sirav: [-4.5 27.5 75.5 -8.0 66.1]
zef: [32.5 37.7 43.3 30.6 17.4]
Dor: [-20.2  -8.3  -1.1 -36.0  -1.0]
sol: [-11.0 -17.5 -23.4  -8.5  -5.7]
tafos: [  6.8  -5.8 -16.4  19.0  -5.6]
guz: [-49.4 -12.8 -39.0  26.3 -49.3]
zak: [ 46.2  64.9  78.6 -49.3  33.5]
tup: [-53.5 -62.6 -67.6  27.5 -49.2]
Gugo: [-69.6  17.4  17.3 -73.1 -42.4]
Vomub: [ 21.2  10.9 -16.9   2.9 -39.4]
mirom: [-39.8 -49.3 -45.9 -21.3   4.3]
common zef Gugo:  => [17.4]
common mirom guz:  => [-49.3]
common sirav tup:  => [27.5]
common guz zak:  => [-49.3]

sol: [ 99.6  -8.0   2.0 -30.6 -27.0 -59.9  55.5 -42.6  -4.0]
mirom: [ 46.9  -7.9   8.3  -6.2  -8.4  -5.9 -27.8  21.0  25.0]
tafos: [ 47.2  23.7  -8.6  -4.7  -4.1 -60.5  49.6  23.6 -55.0]
guz: [  9.6  -1.6   8.7   0.2 -21.0   9.0  -4.1  -2.4  -4.1]
sirav: [-21.0  -5.9  24.8  19.4 -21.1  67.4 -43.0  25.0  23.7]
Gugo: [ 47.2  23.7  -8.6 -10.7  -7.9 -60.5  49.6 -41.2 -55.0]
common guz tafos:  => [-4.1]
common tafos guz:  => [-4.1]
common guz sirav:  => [-21.0]
common Gugo mirom:  => [-7.9]
common tafos sirav:  => [23.7]

guz: [ -4.8  24.8 -48.1  -0.5   4.6]
zef: [ 54.6 -48.0  -2.9  -0.5 -68.1]
Gugo: [ 54.6  47.3  -2.9 -89.3  77.1]
common guz zef:  => [-0.5]
asked: [ 54.6  47.3  -2.9 -89.3  77.1] => Gugo

zak: [ 29.4  29.3 -16.0  11.2  45.5  -4.4  56.7 -49.6 -13.2 -61.0  29.3  29.2
  -8.6]
guz: [-18.4 -15.9  29.3   7.5 -28.9 -63.3 -92.3   8.6  56.8  18.5 -44.0 -19.4
  26.7]
sol: [-29.7 -38.1 -16.0  11.2  45.5  -4.4  56.7 -49.6 -13.2 -61.0  29.3   8.6
  -8.6]
asked: [ 29.4  29.3 -16.0  11.2  45.5  -4.4  56.7 -49.6 -13.2 -61.0  29.3  29.2
  -8.6] => zak
common guz zak:  => [29.3]
common zak guz:  => [29.3]
asked: [-29.7 -38.1 -16.0  11.2  45.5  -4.4  56.7 -49.6 -13.2 -61.0  29.3   8.6
  -8.6] => sol

zef: [ -6.2  -2.4 -19.3  36.8 -83.3  14.1]
sol: [-41.1  39.6   8.4 -34.7 -13.7   2.4]
guz: [-32.8  24.3 -18.3  30.6 -23.4  -9.8]
Gugo: [ -2.5 -27.8  11.5  33.2  -2.4  -7.7]
tafos: [  4.6  33.2 -10.5 -65.8  -9.2  -2.3]
Dor: [45.5  7.8 17.8 44.9  1.6 35.4]
zak: [-66.5  -5.7  -1.3  -0.4 -55.8  -4.7]
mirom: [ 33.3 -27.8  11.5  33.2  32.8  -5.3]
Vomub: [  4.6  45.5 -10.5 -65.8 -61.7  30.7]
common Vomub Dor:  => [45.5]
common mirom tafos:  => [33.2]
asked: [ -6.2  -2.4 -19.3  36.8 -83.3  14.1] => zef
common zef Gugo:  => [-2.4]

